(in the rows, 128 means zero)
One turn moves each row of this set onto another row. After a few examples, where does it send each row asked below?
fuf: [124  95  92 142 155  92 119 151 133 127  75 144 134  96 126 137 121 111
 125 117 159]
Lof: [123 146 114 137 132 140 145 144 114 129  92 152 107 136 140  95 139 121
  83 116 174]
zamo: [103 169 146 144 135 121 124 154 143 118 126 145 152  88 109  88 157 146
  79 130 134]
bavus: [101 168 135 132 110 122 115 156 127 126 121 162 150 114 114 109 176 161
 118  97 116]
kikig: [123 122 123  94 128  92 100 124 121  96 119 129 113  91 148 117  91  78
 146 143 140]
peku: [125 166 170 136 143 140 122 150  92 139 145 102 142  95 112 103 125 121
 110 133 158]
kenik: [ 82 141 107 130  94 116 127 113 165 121 154 107 125 109 104 135 113 175
 140  97 111]
menup: [116 166 126 142 126 152 143 100 113 130 112 157 118 138 128 164 162 174
 102 110 137]
rut: [117 135 140 124  70  65 153 140 119 133 122 119 135  93 137 134 110 140
 127 125 160]
lesim: [100 117 157 120 138 103  97 106 130 120 151 119 135 120  99 147  97 122
 161  99  91]
Foso: [140 102 151 152 121 138 160  99 147 156 117 121 147 114 131 113  77  96
 152 146 138]
zub: [100 138 126 120  86 109 147 121 165 117 170 120 158  93 142 137 123 165
 134  93 147]
bovup: [135 174 143  94 130 122  98 110 136 109 117 152 146  89 113 131 140 110
 121 155  78]
nos: [113 111  96 143 142 133 176 111  94 129 123 137 119  83  97 122  95 150
 127  99 167]
mafal: [104 110  62 142 139 128 162 119 141 105 112 141 154 126 123 142 115 134
 164 131  95]
tiv: [146 131 150  79 128 134 112 121 124 106 129 166 158  65 148 121 117 114
 110 141  92]
rup: [161 129 128 114 137 137 131 124  99 142  91 151 121  58 166 132 115 132
 120 160 132]
muf: [111 132 135 127 141  66 114 136 128 120  97 134 128 133 127 122 117 113
 128 147  70]
bap: [115 150 147 116 140 177 123  83 108 119 162 133 115 136 137 146 115 143
 148 108 112]
Gif: [131 122 124 122 117 200 136 104 130 127 114 150 146 141 127 135 109 128
 116 150  80]
zago: [ 96 128 103 171 125 110 137 121 130 118  68 167 116 129 138 140 143 156
 128 157 114]
davip: [116 123 140 143 110 193 115 111 135 130 121 125 116 125 138 142 106 125
 119 128 188]
rus: [136 134 145  95 115 115 119  94 157 140 149 102 114 110 128 142  95 107
 118  86 162]
zab: [ 95  84  71 137 148 123 159 136 136 102 127 131 152  90 115 122  88 147
 122 124 114]
fot: [129 122 127 141 120 185 167  95 156 117 122 145 169 126 138 131 108 113
 113 167 127]

lesim goes to menup
mafal goes to kenik
rup goes to Foso
Now these:
Lof goes to kikig
zab goes to zub

One turn moves each row of this set onto another row. After a few examples, where does it send each row asked below?
Kib: [122 116 148 127  54  69  96 120 132 146 151 140 118 132 139 124 157  83
 100 147 173  73]
sed: [169 148 144 128 126 102 141 169 146 115 142 132 131 160 129 163 128  92
  67 141  99  97]
rin: [104 140 151 175 106 152 115  69 116 109 158 131 140 147 165 148 105  83
  96 142 146 128]
neni: [163 134 117 117  95 107 155 108  93 138 123  95 142 130 154 127 126  67
 103 137  97 122]
nug: [152 153 143 132 113 105 143 179 142 124 134 118 141 165 124 166 129  94
  73 143  98 101]
maben: [111 149 143 127  58  60  98 125 164 137 153 152 121 120 137 131 138  74
 100 122 201  92]
Giv: [ 70 173 155 136 111 140 170 110  96 134 141 119 144  96 144 126 124  64
 108  90 137 133]
Sopi: [162 118 138 123  86  92 125 149 123 120 130 125 123 161 143 143 159  96
  57 153 130  73]
felu: [127 189 126 138  98  80 102 127 165 136 167 140 146  80 159 128 117  78
 111 120 195 104]
gumam: [106 171 150 147 131 136 157 167 150 136 146 156 142 126 136 166 108  77
  91  98 127 160]
kipo: [155 151 133 130 119 100 143 174 125 136 138 118 152 159 134 163 135  99
  73 155 100 108]
lomis: [158 120 143 125  82  95 125 152 129 116 127 123 119 165 138 146 157  94
  58 149 129  70]
fenos: [172 145 135 125 132  96 141 164 129 128 147 131 143 154 140 159 134  97
  66 152 101 106]
vuz: [ 96 162 149 126 134 130 167  94  88 134 156 137 141  85 160 119 128  66
  99  95 142 136]
Lofi: [123 117 154 129  53  72  96 120 142 137 149 143 109 135 133 125 153  80
 100 139 172  67]
kuz: [108 138 154 174 109 152 115  68 122 103 160 135 134 147 164 147 102  82
  94 138 145 125]
Tezo: [125 164 151 142 145 132 156 157 152 129 156 169 134 119 143 162 106  76
  85  97 128 158]
zekom: [162 140 144 125  86 121 155 117 139 101 116 102 105 143 129 132 109  55
 101 106  92  99]
Pab: [ 76 164 133 113 141 128 174 108 100 132 158 140 132  85 164 127 134  80
  97  98 141 114]
deme: [151 122 141 126  77  95 126 155 125 121 123 118 125 167 137 147 158  95
  61 151 128  72]
panif: [ 85 163 145 113 145 132 174 106 119 113 160 150 113  87 157 127 126  75
  93  84 140 105]
fuda: [111 195 132 145  83  87 103 137 173 133 157 130 144  88 147 133 114  76
 116 114 192 101]
Fediz: [ 65 171 150 121 127 139 175 119 128 112 147 136 113  97 144 132 123  74
  99  79 137 101]
Bubet: [155 120 137 125  82  93 126 152 119 126 127 120 129 163 143 145 161  97
  60 156 130  75]
buz: [124 191 133 141  93  85 102 131 177 127 164 140 137  84 151 131 112  75
 112 111 193  99]
Goben: [102 141 156 176 103 155 116  73 126 102 156 131 133 150 160 149 101  81
  97 136 144 124]
ded: [137 144 130 128  72 119 158 126 114 129 107  80 134 145 132 134 118  62
 110 124  93 112]
kam: [108 168 140 144 136 130 158 162 132 150 150 154 156 120 146 163 114  82
  91 111 128 169]
ved: [ 55 172 139 121 123 136 176 121 108 131 145 126 132  95 151 133 130  79
 103  93 137 111]
Zovak: [104 150 139 128  55  59  99 127 156 144 152 146 129 119 138 132 141  76
 102 127 201  96]
Zivas: [127 162 141 138 150 126 156 152 134 142 159 168 147 114 153 159 113  81
  85 108 131 167]
Lipo: [118 146 140 124  66  56  98 120 159 140 158 156 123 115 143 129 140  76
  98 126 202  94]
peref: [ 80 171 169 136 115 144 168 110 122 111 143 130 119 100 135 127 116  57
 103  72 136 121]
leni: [111 147 136 125  62  56  98 122 151 147 156 150 131 115 144 129 142  77
 100 131 203  98]
Sutop: [107 162 163 127 137 136 167  93 114 110 158 148 117  87 151 120 119  59
  95  77 141 123]
leka: [128 115 151 126  58  70  96 117 136 140 153 145 112 132 139 123 154  82
  98 143 174  70]
Gutuk: [116 119 151 130  49  72  96 124 137 143 147 138 115 136 133 125 155  82
 102 142 173  70]
Nores: [186 128 130 114 111 108 153  99 116 111 133 116 114 128 152 124 116  60
  94 121  97 109]
Pefi: [ 98 142 153 177 101 154 117  73 120 108 155 128 139 150 161 150 103  83
  97 140 145 127]
gamez: [114 193 125 142  88  83 103 133 162 142 160 130 153  84 155 130 119  79
 115 123 194 106]

leka goes to Lofi
Goben goes to Pefi
neni goes to Nores
Now these:
Tezo goes to gumam
Sutop goes to peref
maben goes to Zovak
Pab goes to panif
buz goes to fuda
Sopi goes to lomis
sed goes to nug

One turn moves each row of this set onto another row. After a few examples, where does it send each row asked below?
mas: [136 104 129  95 122 109 127  97  99 142 113 143 105  99 138 114  98 157
  90 128 108]
lan: [176  99 138 112 141 156 116 140 153 163  96 174  95 138  90 147 139 120
 157 111 132]
banin: [157  95 158 114 110 115 132 116 111 119 159 131 100 135 113 106 184 118
 123 141 102]
gulob: [149 138  96 119 143 102 147 118 120 105  76 136 141 163  81 132 134  94
 133  66 141]
mub: [107 108 117 128 144  97 135  92 123 131 133 118 142 109 173 125 105 150
 124 128 128]
nomup: [102 138 111 134 141 113 129 107 123 144 119 169  98  84 148 141  91 129
 113 108 118]
deda: [165 126 127 127 134  73 116  99  99 144 103 145  91 141 128 134  96 151
 120 129 184]
pep: [154 119 162 108 122  96 120 118 123 121 149 123 109 143 104 103 176 122
 134 131  80]
ruzut: [153 128  92 153 111 162 120 142  96 141 150 149 143 155 100 127 137 136
 133  88 181]
suri: [139 121 111 142 132 112 140 114  73 166 136 136 129 171  82 109 162 119
 141  92 164]
nof: [135 163 125 121 150 103 119 127  89 106 109 128  99 111 128 150 107 134
  96 110 185]
nif: [153  89 104 121  88 104 150 189 110 120 139 115 133 153 108 140 133 122
 140 142 153]
vub: [147 147 142  95 129 108 109 142 156 124 120 189 103 144 102 149 120 137
 166 111  91]
gud: [144 123 121 151 126 101 115  82 128 109 143 108  88 117 123 134 115 142
 114 106 187]
guzel: [147 127 133 142 175 146 129 168 133 150 108 139 144 138 138 152 163  97
 159 129 148]
rapa: [186 119  96 157 117 105 137 124 102 132  87 143 134 164  99 104 142  83
 113  93 140]
riki: [134 132 140  92 133 103 132 129 142 133 118 205  86 142 100 157 132 127
 171 116 108]
Ruteb: [135 137 130 124 136 135 127 167 133  95 151 153 158 138 165 153 146 129
 153 144 134]
viz: [158  85 154 100 153 148 131 125 135 132 120  97 124 139  97 125 183 118
 139 117 131]
vipo: [119 107  96 120 105  93 157 173 140 119 132 138 114 149  88 165 121 113
 172 110 153]
mide: [135 103 112 117  94  95 157 175 102 132 131 131  85 137  68 141 145  95
 131 117 133]
gomek: [111 113 112 120 147  86 122 102 125 132 118 121 154 136 184 127 115 140
 126 126 116]
Resut: [108 133 103 142 132 111 109 103 141 145 118 176  92 103 149 139 104 114
 118  97 103]
ber: [133 132 105  95 134 136 134 128  93 137 117 150 139 167  67 141 130 150
 149  71 171]
Pavu: [181 113  84 139 109 135 127 127 139  96  97 133 157 162 103 126 120 115
 125  80 154]
Libam: [139 106 126  84 116 121 109 106 105 126 110 133 109 111 137 115 116 146
  76 115  93]
detot: [149 151 136 143 133 124 110 169 138 106 152 144 154 138 159 134 148 122
 149 141 110]

Ruteb goes to riki
Resut goes to Libam
Now these:
pep goes to detot
rapa goes to Pavu
suri goes to ruzut
gud goes to nof
mide goes to nif
mas goes to mub
lan goes to viz

One turn moves each row of this set onto another row. After a few examples, where does it send each row asked below?
bef: [118 110 124 175 157 172  89 157 146 124 103 105 162  83  83 176 102 119
 112 153 125]
Gamuk: [134 123 152 162 111 135  93  99 139  91 118 151 150  95 106 119 125  94
 121 152 169]
Vipa: [170 106 141 135 177 103  93 117 157 127  66 125 151  95 122 166  86  80
 112 114 124]
Kirap: [112 141 137 136 154 169  80 102 141 115 100 147 112  95 117 165 145 132
 130 177 154]
dopa: [143 109 170 135 129 148  97 145 121 126 105 107 130 180  86 109  89 160
 118 127 147]
vafo: [140 107 132 112 147 135  73 123 177 106 102 137  97 158 103 151 127 105
 125 110 118]
basa: [126 153 169 141 135 152  84 136 102 146 134 151 113 142  85 152 110 111
 127 142 165]
fuza: [129 132 140 121 177 117  81  89 165 149  89 103  90 157 123 170 117 106
 113 140 148]
gano: [123  95 126 121 147 143 110 113 156 169  77 151 114 126  81 156  82  79
 136 151 115]
reseg: [139 115 147 161 152 173 127 115  95 131 103 139 127 126 151 124 107 149
  66 148 158]
Rudu: [126 126 160 117 185  82 102  81 123 109  82 113 139 115 127 173 105 128
 108 134 178]
kugi: [ 85 146 134 202 189 119 107 128 146 140  53 122 130 146 107 149 125 140
 101 155 148]
Pekop: [101 161 146 190 151 128 108 139 169 116  56 127 144 140  76 170 102 114
 145 154 161]
vom: [144 132 168 142 133 163 118 105 172 119  94 129  94 162 126 160  76  85
 133 139 144]
Gude: [127 106 112 166 104 157  94 104 151 121  98  91 113 128 124 126 119 157
  98 164 143]
tapan: [110  93 102 168 149 123  77  79 131  98  75 145 116 106 136 152 118 154
 114 125 144]
Noda: [ 73 131 113 193 122 122  98 131 166 113  90 134 159 117 117 165  96 117
 141 120 121]
Bavof: [123  95 148 147 148 134 189 122  87 109 102 129 155 132 109 149 112 135
 109 137 124]
Nop: [106 109 142 143 171 146 139 129 124 155  83 110 189 147 137 129 124 154
 143 156 110]
lok: [164 139 135 137 139 108 117 119 163 124  59  89 190 140 136 148  95 114
 129 128 142]
dem: [122  96 148 182 164 141 148 122  86 159 113 140 146 115 112 146 114  98
 127 101 113]
ruv: [ 84 101 188 177 157 124 106 144 111 144  90  85 153 112 103 128  87 145
 141 117 126]
Fuma: [171 105 160 169 141 166 124 108 115 109  95 138 135 161 124 159  68 110
  74 137 139]
didi: [124  97 152 133 124 171 156 125 121 132  83 150 121 143  87 153 100 104
 111 138  84]
nuti: [103 110 104 111 165 107 114 100 155 160  73 121 151 126 110 140 106  99
 158 154 160]
Devul: [ 97 108 139 155 123  97 104 132 124 119 126 136  83 121 127 136  72 137
 102 119 158]
Zakul: [140 127 159 128 152 136 123  92 107  83  65 121 177 149 137 146 115 137
  72 132 150]
gup: [135  93 157 143 137 181 118 133 125  91 104 139  87 123 142 158  81 116
 132 113 139]
tilo: [132  87 144 151 147 108 117 115 154  79  92 143 133 133 112  91  89 155
 103 108 154]
Degev: [ 88 142 161 155 150 158 103 161 119 131  99 119 162 107  90 121 134  89
  98 101 126]
tet: [100 113 176  94 151 134  86 151 147  93 109 126 122 135 122 112 119 143
 112 156 132]
dufe: [115 108  88 137 137 129 104 126 147 172  71 113 143 123  85 178  94 127
 122 113 101]
kur: [129 113 147 130 146 172 158 131 166 127  86 118 139  85  86 141 123 101
 137 124 106]
lile: [127  87 152 145 140 132  38 119  82 124 110 129 144 137 104 152 117 124
 118 145 132]
tuk: [135 119 141 192 172 147  93 161 143 116  68 123 137 143  50 169  97 100
 108 129 143]
ses: [152 111 149 127 154  80  68  93 153 136 103 125 142 129  82 162 106 143
 130 151 159]
fegi: [161 151 140 174 153 106 141 131 122 161 104 106 158 157 147 159  99 121
  89 135 135]
vok: [135 126 157 130 165 146 102 120 134 139  55 118 114 121 152 175 120  94
 107 114  81]
neze: [103 128 124 135 168  87 141 137 160 150 101 160 179 108 108 141  80 118
 134 136 143]
sof: [ 91 113 172 197 201 126 129 141 116 106  51 122 127 114 109 144  97 135
 117 128 157]
levav: [140 149 191 150 162 138 159 135 129 134  96 118 122 112 158 173  95 116
 120 147 117]
mepot: [110 103 104 135 176  99 153 106 105 137  94 108 171 138 124 137 131 133
 119 144 159]
gonar: [ 90 109 142 188 179 107 112 140 183 139 105 119 151 126 112 109 113 143
  99 146 111]
bomo: [105 119 162 172 173 163 114 159 127  89  38 114 139 146  87 134 121 110
 109 104 132]
zeg: [119 153 161 139 121 110 111  84 113 130  81 133 171 132 130 126 120 155
 111 147 178]

tilo goes to Kirap
vom goes to Zakul
Devul goes to Gamuk
Now these:
vok goes to fegi
gano goes to Bavof
ses goes to gup
ruv goes to Noda
dem goes to neze
Pekop goes to bomo

One turn moves each row of this set onto another row. After a few examples, where does it send each row asked below?
Kegaf: [ 78 137 138 105 102  99 143 106 105 104  81 109 125 114 115]
dogin: [ 81 135 136 161 104 116  85 104  95  77 179 128 119 130 141]
Mudo: [113  80 123 117 134  78 150 133  98 116 142  85 143  86 120]
Kani: [ 89 135 140 156 103 112  84 108 100  71 178 123 120 133 149]
kova: [ 93 141 140 135 114 157 114  84 103 117 111 113 104  64 123]
zav: [116 108 123 161 135 152  78 141  89 105 132 123 168 153 126]
pulup: [122 109 129 153 136 147  75 146  96  97 128 117 165 155 134]
bapif: [117 111 133 144 140 145  72 147  98  94 117 115 154 157 132]
sakig: [102 133 127 161 103 164 123  81  95 127 138 122 133  59 124]
zurun: [ 86 135 138 161 103 114  85 106  97  74 181 126 123 131 146]
keten: [147 124 156 114 110 113  95 138 156  94 116 100 156  93 104]
Toge: [ 99 129 141 127 121 135  99 113 127 123 107 126 135  81  59]
sibug: [113 141 153 116 113 143 107  99 122  97 102  97 101  71 144]
rak: [138 115 129 158  99 133 111 121 130 124 152 125 189  82  85]
Bivu: [158 117 143 139 100 119 103 135 149 104 143 108 185  90 106]
riv: [ 77 137 138 157 106 116  84 103  95  76 174 128 113 131 139]
misor: [112  78 119 123 132  81 153 130  94 120 147  88 147  84 117]
babek: [109 133 145 102  94  86 142 121 122  88  91  94 143 120 143]
bon: [ 85 137 142 152 105 112  82 108 101  69 173 123 115 133 147]
vive: [119 119 119 151  75 101 159 112 102 112 139 114 194 110 139]
nekud: [132 126 128 168  92 155 125  92 105 119 156 114 159  63 148]
dar: [ 99  80 119 121 136  86 152 127  89 124 140  91 136  82 107]
vem: [105  78 117 125 133  85 153 127  90 124 146  91 144  82 111]
Nosad: [118 130 155 108 121 121  93 127 147 103  98 109 131  89  80]
bito: [152 127 142 148  92 141 118 106 124  99 148  97 155  72 169]
nakuv: [101  82 123 115 138  82 150 129  93 119 135  88 132  84 110]
gozo: [ 87 124 112 154  84 113 161  96  86 128 129 128 175 104 111]
verim: [ 66 133 121 131  97 112 153  94  87 124 100 125 141 105  99]
Nulud: [108  81 125 113 137  79 149 132  98 116 136  84 135  86 117]
nit: [142 135 154 123 102 135 109 109 132  88 120  88 126  75 168]
tibit: [130 123 135 124  80  87 149 123 120  92 121  98 177 119 155]
gilig: [ 80 138 141 152 107 113  82 106  99  72 170 124 111 132 142]
Vugu: [100 113 127 150 144 154  74 137  87 105 116 124 148 152 116]
Sizu: [104 110 122 160 139 155  77 136  85 109 126 127 159 152 118]
kizef: [109 121 129 153 110 142 109 110 119 133 134 134 164  78  61]
semon: [106 113 132 143 144 149  72 142  94  98 111 118 145 155 123]

gilig goes to bon
vem goes to dar
Now these:
bito goes to nekud
Nosad goes to keten
Vugu goes to semon
verim goes to Kegaf

One turn moves each row of this set onto another row. After a few examples, where does it send each row asked below?
leru: [138  90 132 115 151 169 198 127 116 113 132  91]
kat: [136  75 111 122 129 142 121 132  79 109 174 122]
gake: [123 105 129  38 108  95 144  98 113 115 129 115]
mul: [119  99 124 150 133 160 176 110 115 106 118  71]
zeve: [160  68 157 110 140 116 145 125 140 118 152 130]
Zegom: [100 143 136  97 127  99 151  90  80 109  90  99]
dap: [127 101 147 154 124 125 110  96 133 107 116  90]
masob: [117 104 135 100 110  61 164 103  91 110 122 126]
kuzev: [125 123 145  56 146 101 179 112  83 118 113 129]
pibo: [121  98 109 134 130 158 106 119  73 106 153 101]
daz: [144 117 160  93 169 171 134 112 124 120 113 101]
pumov: [111 111 124  64  93  87 129  86 113 109 120 101]
Zizub: [134  96 116 102 150 173 123 131  72 113 159 114]
Bimu: [135  70 125 144 125 134 191 124 123 108 144  95]
dodu: [111 127 128  44 112 111 133  88 108 113 110  98]

dap goes to zeve
dodu goes to pumov
Now these:
mul goes to Bimu
kuzev goes to Zegom
Zizub goes to pibo

